Each path below is one point turned by a fixed rotation once a step. After each direction that follows a path, write how fast that rotation turns it, in deg/step (0 if it stays still).
Each turn is a multiple of 5 degrees from 10 to 175, or 0.
Each row of a path follows its step; steps can be skipped.

step 0: [ -9 -15   0  -1  35  21  24  32   3  -7 -30  20  15 -14  -2  10 -10   3
  34  32 -10  -3  15  16  41 -12   7 -28  -3   4  -3   0   2  12]
step 1: [-10 -18 -12   9  15   2 -12  -6 -27 -16  -5   5   5  30  12 -28   4 -20
  21  12 -34 -19  27  30  25  27  10 -35  -4  -5   1  14  -1  14]
step 2: [ -6 -31 -27  18  10  30 -22  10   9  -1 -14  -1  -5  13   2  22  -2   3
  32  -3 -13  -7  29 -19  36  -5  18 -27  15 -18 -19 -21 -16  -5]
step 3: [-23 -19   6  18 -29  -8 -25   0 -18 -15  19  16  -7  16   3  -9  16  28
  39 -24 -12 -19   8   6  22  26  10 -19 -19  -9 -12 -16   2  22]
step 4: [ -8 -43   5  14   7  23 -10   6  24   4  22  19  12   8   4  15   5  10
  64 -10  37  10  -4  -4  19  -3   2  -5  -2   3  -7   5 -10   3]
step 5: [-17 -31  14  -8   2 -18 -13  -9  24 -11  25  10  40  -4  15 -28  18  24
  26  17  -7 -23  -1  21   2  16  22   6  -9   1  -1  -2 -19  28]
step 7: [-30   2 -17   2 -11 -29 -13  29  15 -12 -18  16  39 -18   0   1  31  13
  10   6  -6  -3  28  20  -7  21   8   9  -5  -1  -5 -37 -13   6]
step 9: [-22   0 -29   3   8   3 -19  29  25  -9  11  -3  31 -31 -24  11  29   4
  18   0 -33 -23 -15  14  14   3 -12  23  -7 -23   8  12 -14  -3]
step 11: [-37  -3 -35  12   8  18   5  47  -7   7   0  -5 -13 -28  15   1  37  -6
  14   8   0 -14  -4  -4   7  -8   6  19   8  14  18  -1 -20  30]
[-3  0 13 -8  7  5  7 -1  8  7 13  6 -6 -7  7  2  6  4  4  5  0 -6 -9  2
  3 -3 -1  2 -2  5  2 10  7  7]	65
[  7   9  -3   1  -8   0  -1  -5   4   2   7   8  13  -4  -6   2   2  -7
   0   9   9  -1  -8   7  -9   2   4  -2   6  -1 -11  -8   4   3]	35
[  7  -3   2  -1   6   7  -6  -1   3   6   6  -6  16   2  -6  -7   3   0
  -8  -4  -4   3   4   1  -2  -3   2 -10   3  -2   5  15  -9   3]	95
[  5  -5   1   2   4  -4   6  -3   2 -12   0  -3   6   2 -10  -6 -11  -6
  12   8   1  -2 -10   5   4  -2  -3   8  -8  -2   5   8  -1  -6]	85

step 0: [ 13  -7  -7   1  -8  26  -1  14 -10  18  -7   0  -2  15 -12  -6  20 -17
  24  12  13   4  -1 -37  11   0 -32 -22 -23  36  18   0   3  -4]
step 1: [-14 -42  11   3 -12 -13 -12  20  19  -9   4  -9  -2   5  -1  17  -2  -8
   4  22  14  13  41  -8   4  10 -29 -15  25  17  -1   0  12   1]
step 2: [ -2 -26  17  -6   9  33 -18  16   7  12   9   1   4 -23 -21   7  -3 -17
   3  12 -11 -21   0  22 -33   1 -13 -11  16 -13  20 -13  28   4]
step 3: [ 26 -21  13   9  17  -1  13 -15  33 -25  -2 -11  -8 -11  -2   7 -18 -28
  -4   0 -11  -8 -12  11 -14 -28 -11  -3 -19   9 -15  -8  20  31]
step 5: [-19 -12   2  -3  19  -5   6   8  23  10  14  24 -18 -15  -2   2 -11  -9
  10  12  22  32   2  -5  -4 -26 -13  -9  18  31 -22   7 -29 -14]
step 6: [ -5 -14   0 -10  14 -11   2  21 -10  22 -10 -23   1 -26   1  11  15 -19
  21  13 -15  21 -14  40 -10 -10  -8 -10  20   8  26   1 -11 -23]
step 7: [ 11  -4 -37   3   3  -2  -3  -2   4  -3  26 -22   8 -27  -2  10 -17 -16
  23 -24  -3  17   0  33   1   3   3  -3   2  24  -6   4  21  30]
step 8: [ 28 -17 -21  -3   9  28 -12   7  14  -4 -14 -11  25   9 -24   0 -18 -13
   0   7  24 -12  -7  34  31   8   7  13 -11   0  -2   4 -27   3]
step 10: [ 10   5 -16 -31   3 -16   4  18  10  -6 -13 -28 -10   6   3  -9 -12 -20
 -21  19   4   5  -3  -6  -2   1  -7 -41  32 -10  21  18  -9 -17]
[ -4   3   1   0   3  -3  -5  -5  -1  -9  -2  -5  -1  -5  -7   3   5   0
  -4  -7  -5   2 -17   8  -7   8   3  -9  -1  -1   3  -3   2  17]	85
[  5   9 -11   4  -5   2   9  13   8  -3   1  -3   2   3   4   0   3  -1
   5   5   0   6   5  -3   2   4   3  -2  -8  -1   0 -18  -2  10]	100
[ 12   0   5  -3  -7   4 -11   1   8  -2  -6   0   6   1   4   5  -6  -1
  -7   3   6 -10   6  -6  -5  12  -5 -13   0  -4   2   4   7   2]	45
[ -3  -5  -1   3  14  -5  -4   6   0   9 -10   8  -1   7   4   2  -2   4
   2   5  -9  -2  -4   7  12   9   4  -4  -3  -3   2  -6  10  -5]	160

step 0: [ -7 -29  -1   6   5   3  -5 -12   1  27  13   1 -16  19 -26 -14  -8  -3
 -15   3  15  13  12   1   0 -28  14  14   2  28  -2 -10   8 -16]
step 1: [  1  17  -9  21  -2   2  -1  27  -8  -7  -6  -3  10 -27   1  10 -15 -18
   6  18 -14  -9 -35  17  20   2  11   0 -23   8  -9  -1   2   3]
step 2: [  4  -4  -1   0  -5 -26   8  -4  13   0   3  26  -2  15 -22 -12  -6   8
  -6 -21  12  26  12   5  20   9  -5  31   9  14  10  15   0  21]
step 5: [ 10 -24  13 -19   9   1  -9  -8 -10 -24   3   2  -8   3 -16  -4   8 -12
   9   4 -19  21  11  11  -1 -10  -3  18   7 -17  33 -15 -21  14]
step 6: [ -1   4  -4  11  14  -2  -7  28 -20 -19   0  -1  16  26  -4  -8   5  -1
 -12  17  23 -23  -8 -26  -4  15 -16 -30  -2   8  -1  -7   8  -5]
step 8: [ -7  -7  -6  -8  20  12 -19  -9 -26 -28  -8  17 -15  12  -8  -9  -8  11
   3  18  12  -3 -14 -12 -22   5  20  16  16   3  -2 -17   6 -17]
step 9: [ 10  23 -14  23   3   8 -10  20  10   3  11 -16   4  -5  18 -13   0  -9
  15   1   7 -27   6  -8  28 -17 -13  -7  19  18   2   9 -23   6]
step 10: [ 26  -1   9 -11  -1  14  20  -8 -11  11  -9  27  -9   1  10  -2 -27   9
  -9   4   4 -10   2   0 -17   0   7  45   8 -14 -14   3   8  14]
step 11: [-22 -21  -8  22  -4   8 -20 -22   1  -4   3 -13   9   0   6   0  15   7
  10  21  12 -16  -1  15  18   8   8   2  26  29 -13 -13  -4  -7]
[ 6  5 -6  5  1  2 -2 -6 -2 -5 -3 12 -3 11 -9 -1 -7  6 -8 -7 14  3  1 -5
 -7  5  2 -6 -6 -1 -9  4  7  0]	170
[  2  -2   6 -13   3  -6  -6  -3   6   8  -1   4 -14   5  -2  -1  -2  -5
  -6   0  -3   5   7  -2  -4  -7   5   7   5  -6  -3 -10   4  13]	140
[  1   0  -2   2  -2   2  -3 -12   5  10  -3  -9   2  -8   1  -2   4   1
  -5  12   6  11  -3   2  -8   3   5   3  -6   1  -9  -9  -3 -13]	100
[  1   2  -6  -5   8   1   1   3   2 -11   3  -4   0  -4   5  -2  11  -4
  -4   2   3   4   3 -15 -15  -3  -3  -7   3  -9  12   1   1  -2]	35
[  7  -4   7  -1   3   8  -7  -5  -2   2   8   6   5  -4  -2   2   2 -12
   1 -12   1  -3   8   4  -6  -9   0   6 -13   0   2   6 -10  -5]	155
[ -6  -6  -2   2  -2  -2  -7   6   0   0  10  -1  -8  14   4   8  -2  -3
   5   9  10  -4   8   4   1  -5   2 -11  -4   6   3  -8  -1  -8]	130

step 1: [ -1   5  14  -1  12 -25   4  22  -4   5  13 -37   2 -25   5  12  17   0
  14 -24  -4 -14 -27  23 -12  35  24   2  33   4 -19 -30  12   5]
step 2: [ 17  -9  -7  11 -19   8  18 -24  33   8   5  -1   7  18   2  21 -10 -31
  14  -3  28  -5 -20  16 -34  38 -15   2  -5  -5 -26  15  -2  14]
step 3: [-14  10 -10 -16   4  16  21 -27  22  32  40 -14  -7  10 -22 -17  -5  11
  -4  -2   0  34 -13 -15 -21  15  35 -10  -4  -7  23  12  -2 -19]
step 4: [  2 -11 -19 -20  12  15  13  22  25 -31  18 -19  22  10  -8 -19   6   5
 -35 -11 -28 -11   5  27  -7  12  29  10  -2  33  -4  -4  -7  20]
step 5: [  3 -15  -7  13   3   9   5 -11  12  20 -16   8  -3  55 -16  -2 -26 -26
   1 -20 -24  -6   2 -13   2 -16 -19  10 -15  23  13   7 -18  36]
step 7: [ 14   9   1 -19   4   1   7  38 -36 -24 -42  22  24  13  28  11  -5  -2
 -19 -13 -10   5  19   2  25  10  18 -12  10  14   2   6 -13  -7]
step 8: [-41  14  -9  13  -7   4 -12 -11 -19  14  -6  21   2   2  14  32 -28  -6
   8   7  -1  -6  24  13  40   0 -44   0  -7 -10   7  20   5  12]
step 10: [ 14 -19  12   0 -14  -6  17  13 -20 -14   4  10  37 -27   0 -27  15  -4
  20 -22  30 -16  17   8  37  -8  -5  28  12 -11 -12 -11   0 -19]
step 11: [-24   5  -6  10  17 -26  -6   0 -22  26  19  10   2   5   8 -12  19   8
  42  12  13 -20  -8  14 -30 -16 -31  16  -9 -33 -17   2  -1  19]
[  0   6  -5   0  10   6   1  -4  -2  -4   7   0  -5  12  -1   7   2  -6
  -5 -17  -3   6   5   1   2  10   0   5  -7  10   1   2  -5  -6]	25
[ -1  -1 -10  10  -3   3   4  -5   2  -3  -3   4   0   8   2   8   2   2
  -7   9  -3  -7   3  -6  -1  -9  13   0   9   9  10  -1  -8   4]	35
[ -4  -7   5   4   0   3   8  -1  -3  -6  -2 -14   5   6   0   6   5 -10
   4  -4  -4  -9  -2 -10   0  -7  -2  -4  -6  -6  -2 -14   7  -5]	80
[  4  -2  -3  11   4  -5   8  -2   5  -1   7   4  -2  -1  11  -7  -3  -7
  -2   0 -13   1  -7   5   3  -2 -10  -4   4 -11   9   5  -5  -7]	130
[  1   3   5  -3  -8  -4  -4   3   1  -2   0  -6  -9   0  11   0   4   2
   3  -8  -8   8   2  -8   0 -12  -1  -3   1   1 -12   2 -14   9]	55
[ -2   6  -2  -1 -11  11  -3   3 -16  -8   2  14   4   1  -2   1  -1   5
   9  -2  -9  -1  -5   4   1  -8  -4   7  -4  -1   4  -3   0  -5]	25

step 0: [ 38 -17  -8 -23 -16 -11 -28   7 -25  -1  10   5   8  -5 -28  13 -25  15
   0 -23  -2   5  -5 -37   2  -2 -15   4 -32  22 -27  -3  14   7]
step 2: [ 23  18  13 -16 -33   3  -9  42 -15  -3  36   6 -22 -20  -2 -19   6  -2
 -17  -5   1  24   7  34  18   0  11   2  -7  18  18  14 -14   8]
step 3: [  8  -8 -12  -4 -15 -12   6   8  -9   1  -3  -2   7 -27  -9 -17 -13  -2
  13  11 -13 -13  45  -7  -7  38  11  27   7  50  20   6  18 -12]
step 4: [ 24 -20  -5  26  -4  14 -19   8   0 -11  14   9  -5  10  31 -12  -3 -24
 -12 -36  -2  -4  26  -8 -22 -25 -12  39  12  10   5   0   9 -30]
step 5: [ 39   3   5  -3 -39  13 -15  20 -10  26  18 -11  25 -26  28  -4   1  18
  23   9  -1 -26   2 -17 -18 -24   1  -3 -10   0 -24   0  -5   0]
step 6: [ 21  -2  -4  -7 -12  10  12   8  -1  -5  22 -13  21  14  13 -10   7 -10
 -11  13 -63  15   5 -15   3  11 -26 -18  -6  24  -5 -38  14   4]
step 7: [ 22   7  14  -9 -29   1  -3  15  11  16  11  43  15   8 -26  17   7   9
 -22  -7 -18  21  15  32  -9 -16  13  23   8   5  -6 -12  35   5]
step 9: [ 19  -1  14  17   7  -6  -3  35  19 -21  33  10  -5 -24 -27  -3 -23  -9
 -25 -28  -2 -15  16 -28 -15  13 -17   6 -17   8  -3 -17 -13 -16]
step 11: [ 50 -21 -25 -30  10   2   7  22 -22  11  16   9 -10  -2  23 -24  20 -19
  -3 -15   3 -13  13  16   6  13   1 -22 -18  20  -2 -16  19   3]
[ 1  0 13 -3  2 -4 -4  3  0  0 -7 -5  3 -8 -4  6 12 -4  1 -3 -9 10 -3  9
  3  9  9  4  0 -3 14  1  4 -3]	70
[  8 -12  -4  -2   2   4   3  -7  -4   1  -2  11  -8  12  -8   7  -1  -4
  16   0  -6   4   2   3  -4  -1   0  11   1  -4  -1   2   1  -2]	110
[ -5  -5  -6  -1 -10   0   2   2  -7   2   0   1  15   9  -4   0  -4  -3
   2   1   4   9  -9  10   2  -4   4  -8 -10   5   2 -13  -2  -2]	65
[  0  -2  10   3   2   3  -8   4   1  -3   6  -6   6   1   2   7  -5   0
   8  -5  -2  -4 -11 -14  -7  -3  -2   3  -9  -7   3   2 -15  -3]	85
[ -2  -3   0   9  -7  -2   2  -1   2  -6  -7  -7 -12  -7  -9   2   1  -1
   4   4  -8   2   2  -6   0   7  -4  -6 -14  11  -9  -4   0  -2]	120

step 0: [ 11 -17   2   2 -11  23   3  -2   9  -9  -3  16   3  22 -17 -35   2  38
  19  14  15  25  -3 -34  -7   4  -5  -9 -16  -8   7  30 -11 -21]
step 2: [ -3   5  13  -9  -6  19 -18  -1   4   7  -2 -15  -8   1  -3 -19   5  22
 -36   0   6  10  39  33 -19  -3 -41   6   1  27   5 -10 -14   8]
step 3: [  0 -19  -2  -6 -12 -10 -10 -13   4   3 -12   1 -17  41   4  -7  -6  36
  11 -18  16  -8  -7 -33   7  -7   2 -15  -9  36   1  24 -22  -3]
step 4: [  6 -11  29  13 -29  -3  -6 -13 -24 -16 -41  -6  -4   7   4  -6 -13 -21
  21  35  16 -19  18   6  21  14 -20  -2  10 -15   2   2  -3  -1]
step 5: [  7   8  23 -11 -16  23  -7  14  -6  -1  27  31 -10 -17 -17 -29  -3  30
 -20  20  18  17  22  -9   0   1 -22  -6  11  13 -13 -18 -11   0]
step 6: [ -9  -6  11  11   6 -20   6 -16   0  29  -4   4 -18  32  27 -26 -18  20
   0  -2 -16   7   6 -17  22 -16  15   1  -1  17   3  -1 -28  36]
step 7: [  5   5  43  -5 -44  -4  -5 -19  11 -19 -21 -18 -17   7  14   1   4   8
   5   5   0  -5  16  47  -1  -3  -4 -12   3 -11   6  17  -5   0]
step 9: [-21   4 -13   4   8  -4  14   6 -13   3 -25  11   1  21  15 -15  -7  -1
   9   9   3   6  18   9  46   7  -1 -11  24  -3 -15 -16 -38  29]
step 10: [  7   3  18 -29 -29 -10  10  -8 -12 -13  24 -12 -35  -5   0   6  24  28
  -5  24  -2 -10  27  30  -4 -18  14   7   8  -1  -9  -7 -16   7]
[  1   3 -13  -6  -8 -11   3  -9  -1   7   1  -6  -7   4   0  -7   2  -4
 -14  -7   1   6   9  -1   1  -7   6  -2   0   1   5  -7   3  -3]	95
[ -8   7   0   3  -6  10   4   6   6  -2  -6   4  -3  -5  -2   9   6  -1
  -5  -7   0   5   9  -4   0   3  -1 -14  -7  -8   7   5 -11   0]	155
[  0   5   0 -12  -2   4   3   6 -11  -9   5  -3  -5  -7   2 -11   4  -6
   4   3  -7   6  -5   4 -11  -3  -6  -5  -4  11   1   5  -1  -4]	135
[ -2   4  -1   2   2  -6  -4   6   4   0  -1  -1  -7   9   7   6  11   7
  -4   2  -1  -7   2   3 -15  -4   6   7  -5   8  -1   5  -5  15]	95
[ -3  -3  -5  -7  -8  -4   4  -7   6   3   6  14  -5  -9  -4   9  -5   8
   6  -2  -3  -4   2  -8  -3  -7  -2   4  -7   5 -12   3   0  -6]	145
